In the data rows, 128 means zero.
Here are some points, one per row:
[119 198 165 104 123 111 156 162 146 144 135 113 134 123 116 215 136  72
 146 139 145 113 122  92 101 129 154 139 238 142 121 120 127 177  99 130
  87 116 131 111 121 181 135 184 146 138 143 152 159 191 150 173  84  83
 110 145 137 137 120 121 110 168 140 106]
[142 141 131 135 122 174 142 114 128  99 161 132 150  80  86 112  81 129
  99 143 197 104 102 124 237 134 138 103 130 120 128 103 143  80 138 128
 110 128 136 158 127 187 116 119 140 147  97 151  96 162  95 126  72 224
 104 142 121 127  91 154 127 129 118 167]
[113  91  90 134 109 167  85 151  98  96 124 142 134 147  95 146 135 163
 137 126  99 128 119  81 124 129 215 111 126 138 100 131 157 184 120 133
 186 198 128 129 121  81 145 106 127 157 114 145 115 151 185 153 113 128
  94  54 105 137 102 175 135 115 116 156]
[161 108 124 127 115 141 124 102 139 108 128 181 172 127 128 168 161 132
 123 145 116 119  94 204  95 122  55 144 138 132 124 127 121  89 151 148
  87 147 123 121 118 112 130 127 121 125 129 199 165 116 127  83 137 100
 150 117  78 125  84 218 164 126 135  78]
[145 136 137 165 127 153 105 238 117 137 192 130 103 109 111 165 134 134
 124 121  60 154 131 119 140 155  94 154 123 137 148 116 141  99  91 149
 222 126 193 102 173 128  75 113 154 125 112 150  95  82 138 145 170 141
 115 144 134 173 122 167 120 128 116 140]
[116 140 120 122 116 141 150 117 144 125  98 176 150 149 119  74 131   0
 206 124 106 126 146 129 156 121 127 138 122 112 129 113 145 143 171 114
 200 159 121  78 118 126 163 129 127 135 100 155  93  49 120 125 104 104
 145 106 191 121 141 126 125 120 118 134]
[124 131 118 109 158  79  49 125 116 207 153 168 121 100 147 168 172 112
 115 133 149  75 136 148 117 129 147 133  99 135 119 140 130 110 135 123
 166 128  91 153 134 103 164 194 103 127 120 116 151 104  93 123 162 241
 112 126 124 122 132 135 115 120 176 114]
[113 124 145 128 131 129 127  62 133 119 134 150 103 113 135 214 133 112
 150 117  95 112 140   0 163 119  79 136 117 122 128 121 102 135 113 129
  27 138 131 121 104 100 113 114 118 123 121 151 166 122 123 121 185 153
 100 104 132 113 153  74 139 132 109 144]
[160 124 120 120 140 153 205 147  85 134  10 122 134  79 117 132 129 153
 111 136 124 123  86 148 139 132 100 108  89 134 162 127 155 190 103 111
 122 139 126 185 138 118 103 175 117 113 124 140 123 111 128 109 161 114
 101 144 165 133  89 101 113 177 120 137]
[103  86 129 126 104 131 127 111 145 166 170  82 129 149 139  69 157 181
 138 126 152 152 153 170 159 117 141 136 120 128 110 126 158 117  84 123
 108  99 167 145 133 105 118 157 127 142 137 227  94 126 131 126 142 128
 122  72 139 124 124  91 174 141 127   0]
[130 174 170 126 146 158 127 104 159 115 128 116 145 163 160 126  63 141
  68 117  34 108 175 126 134 120 190 127 119 126 138 181 106 192 123 128
 163  95 114 134 124 159 134  56 125 122 178 144 180 137  99 122 156 173
 255 115 100 126 111 107 141 190 127 117]
[ 66 156 103 136 115 114 170 110  65 149 159 107 142  70  99  98 160 139
  94 121 106 156  26 104 133 130 120 122 106 152  33 120 151 144 148 129
 143  99 106 125 137 167  50  93 131 146  80  56  95  98 124  95 109 112
 149 158  88 121 171 152 106 130 125  69]
[163 102 164 114 142 106  88  65 131 102 114 125 137 114 132 161 134 158
 133 119 173 107 196 184 179 124 144 124  99 130 108 112 110 177  84 132
 146 137 128  87 119 190 142  89 131 116  93  52 192 110 221 122 136 106
 126 182 205 111 121 118 141  91 118 131]
[116  71 125 114 117 172 211 179 137 132 147 124  93 170 141 168  80 128
 147 139 148 123 126 172 107 118 117 105 112 122  90 135 107 116 113 113
  79 123 112 140 105  97 182  76 132 132 140  88 113 124  89 169 135 144
  90 176 158 123 154 160  58 127 132 109]
[125 116  66 125 135 122 184 151 140 128 159 146 127 109 118  45 166 162
 192 117 113 172 183  94 124 129 137 140 135 143 255 128 119  99 111 147
 120 149 103 123 108 123 156 155 137 145  97  76 161 120 148 140 115 144
 164 134 118 128 122 159 124 136 128 127]
[125 128 136 117 138  66  68 181 123  57 113  98 129 157 143 103 102 140
  98 113 119 165 132 106 138 105  72 114 131 115  97 113 126  95 199 113
 135 141 106 143 140  75 194 183 117 116 135 149 109 170 148 171 125 117
 141 226 120 105 138 120 156 139  87 103]
[156 144 103 138 134 107 123 152 132 151 125  86 131 154 132 153 117 104
 187 136 186 195 133 148 111 127 137 132 125 119 211 128 140 147 255 125
  97 185 134 102 141 160  88  61 126 127 126 109 102 172 152 126 198 157
 165  77 122 136 116 107 123  92 143 117]
[138 138 117 123 127 124 123 119 153 142 119 154  90 110 148  76 154 158
 154  87 111 121  80 186 112 116  85 145 122  98 116 121 101 136 118 116
 190  99 123  83 124 110 169 107  98 122 130 162 133 255  89 142 116 104
 111 129  98 107 158  81 102  81 110 165]
[142 127 169 125 100 118 124  95 109 102 130 112  95 186 172 100 182  98
 121 121 129 122 127 122 124 129  77  87 255 105 136 116 123 175  90  95
 124  94 140 146 130 100 111 127 106 104 198  43 108 115 136 124  84 157
 121 114 121 123 125 157 129 107 130 143]
[160 206 142 118  93 118  67 129 129  96 118 111 114 154 159 111  31 181
 172  94 165 112 126 121 103 110 110 102 113 115 127 121 137 114  99 116
 107 116  96  92 117 145 111 204 103  76 119 133 130  88 111 106 100  80
 144  81 109 118 225 151  97 134 140 155]
[ 73  82 108 184 189  57 110 118 103  58  56  70 183 121 119 120  56 108
 143 186 139  94 123 135  62 186 107 187 109 183 128 183  58 112  70 185
 124  87 184  59 185  64 111 105 185 183  86  79  99 138  72  76  58 164
 104  97 110 184  96  69 184 180 191 117]
[134 119 144 126 132 135 119  47 189 116 130  60 125 132 155 103 122  88
  96 129  36 214 101 167  78 135 240 126 101 130 132 159 124  97 147 129
 107 110 147 139 117 120 104 177 142 126 156 121 120 152 106 102 123 138
 120 182 201 133 159 177 146 127 113 219]
[162 112 130 142 125 125 228 127 128 132 181 157 149 133 131 144 157 130
  67 139 210 122 170  57 142 140 151 134  97 140  94 151 157  86 140 126
 163  87 130 121 139 101 110 139 137 120 167 113 133 139 118 116 147  30
 131  94  89 142 108 102 148 139 142 156]
[ 91 110 133 127 163 140  93 125 108 212  78 160 107 119 125  75  80 114
  83 145 124  87 172 108 107 139 119 149 133 141 137 104 110 122 155 136
  93 136 131 252 138 163 115  72 149 123 127 145 153 117 140 146 120  54
  89 129 144 117 124 145 130  88 148 141]
[ 96 124 117 137 121 136  98 156 138 141 113 139 127 127  78 158 186 189
 108 148 128  99 100 166  89 124 171 122 141 104 130 138 130  68 126 143
 100 148 124 130 115 160 145 138 122 132 160 130 111  35 135 135 124 123
 139 147  96 136 116   2 118 113 109 158]
Along one direction, these points spread out more than along any other. Take the direction at right angles to it along which they spread out most. Go by this last direction. How many in every 100 of the points above lie lower along it than each point below? Round to a whole number. More than half of the points above lie lower than the first one.
[124 131 118 109 158  79  49 125 116 207 153 168 121 100 147 168 172 112
 115 133 149  75 136 148 117 129 147 133  99 135 119 140 130 110 135 123
 166 128  91 153 134 103 164 194 103 127 120 116 151 104  93 123 162 241
 112 126 124 122 132 135 115 120 176 114] 40
[ 73  82 108 184 189  57 110 118 103  58  56  70 183 121 119 120  56 108
 143 186 139  94 123 135  62 186 107 187 109 183 128 183  58 112  70 185
 124  87 184  59 185  64 111 105 185 183  86  79  99 138  72  76  58 164
 104  97 110 184  96  69 184 180 191 117] 76
[142 127 169 125 100 118 124  95 109 102 130 112  95 186 172 100 182  98
 121 121 129 122 127 122 124 129  77  87 255 105 136 116 123 175  90  95
 124  94 140 146 130 100 111 127 106 104 198  43 108 115 136 124  84 157
 121 114 121 123 125 157 129 107 130 143] 84
[138 138 117 123 127 124 123 119 153 142 119 154  90 110 148  76 154 158
 154  87 111 121  80 186 112 116  85 145 122  98 116 121 101 136 118 116
 190  99 123  83 124 110 169 107  98 122 130 162 133 255  89 142 116 104
 111 129  98 107 158  81 102  81 110 165] 68
[119 198 165 104 123 111 156 162 146 144 135 113 134 123 116 215 136  72
 146 139 145 113 122  92 101 129 154 139 238 142 121 120 127 177  99 130
  87 116 131 111 121 181 135 184 146 138 143 152 159 191 150 173  84  83
 110 145 137 137 120 121 110 168 140 106] 64
[142 141 131 135 122 174 142 114 128  99 161 132 150  80  86 112  81 129
  99 143 197 104 102 124 237 134 138 103 130 120 128 103 143  80 138 128
 110 128 136 158 127 187 116 119 140 147  97 151  96 162  95 126  72 224
 104 142 121 127  91 154 127 129 118 167] 16
[145 136 137 165 127 153 105 238 117 137 192 130 103 109 111 165 134 134
 124 121  60 154 131 119 140 155  94 154 123 137 148 116 141  99  91 149
 222 126 193 102 173 128  75 113 154 125 112 150  95  82 138 145 170 141
 115 144 134 173 122 167 120 128 116 140] 8
[162 112 130 142 125 125 228 127 128 132 181 157 149 133 131 144 157 130
  67 139 210 122 170  57 142 140 151 134  97 140  94 151 157  86 140 126
 163  87 130 121 139 101 110 139 137 120 167 113 133 139 118 116 147  30
 131  94  89 142 108 102 148 139 142 156] 4
[ 66 156 103 136 115 114 170 110  65 149 159 107 142  70  99  98 160 139
  94 121 106 156  26 104 133 130 120 122 106 152  33 120 151 144 148 129
 143  99 106 125 137 167  50  93 131 146  80  56  95  98 124  95 109 112
 149 158  88 121 171 152 106 130 125  69] 0
[160 124 120 120 140 153 205 147  85 134  10 122 134  79 117 132 129 153
 111 136 124 123  86 148 139 132 100 108  89 134 162 127 155 190 103 111
 122 139 126 185 138 118 103 175 117 113 124 140 123 111 128 109 161 114
 101 144 165 133  89 101 113 177 120 137] 24
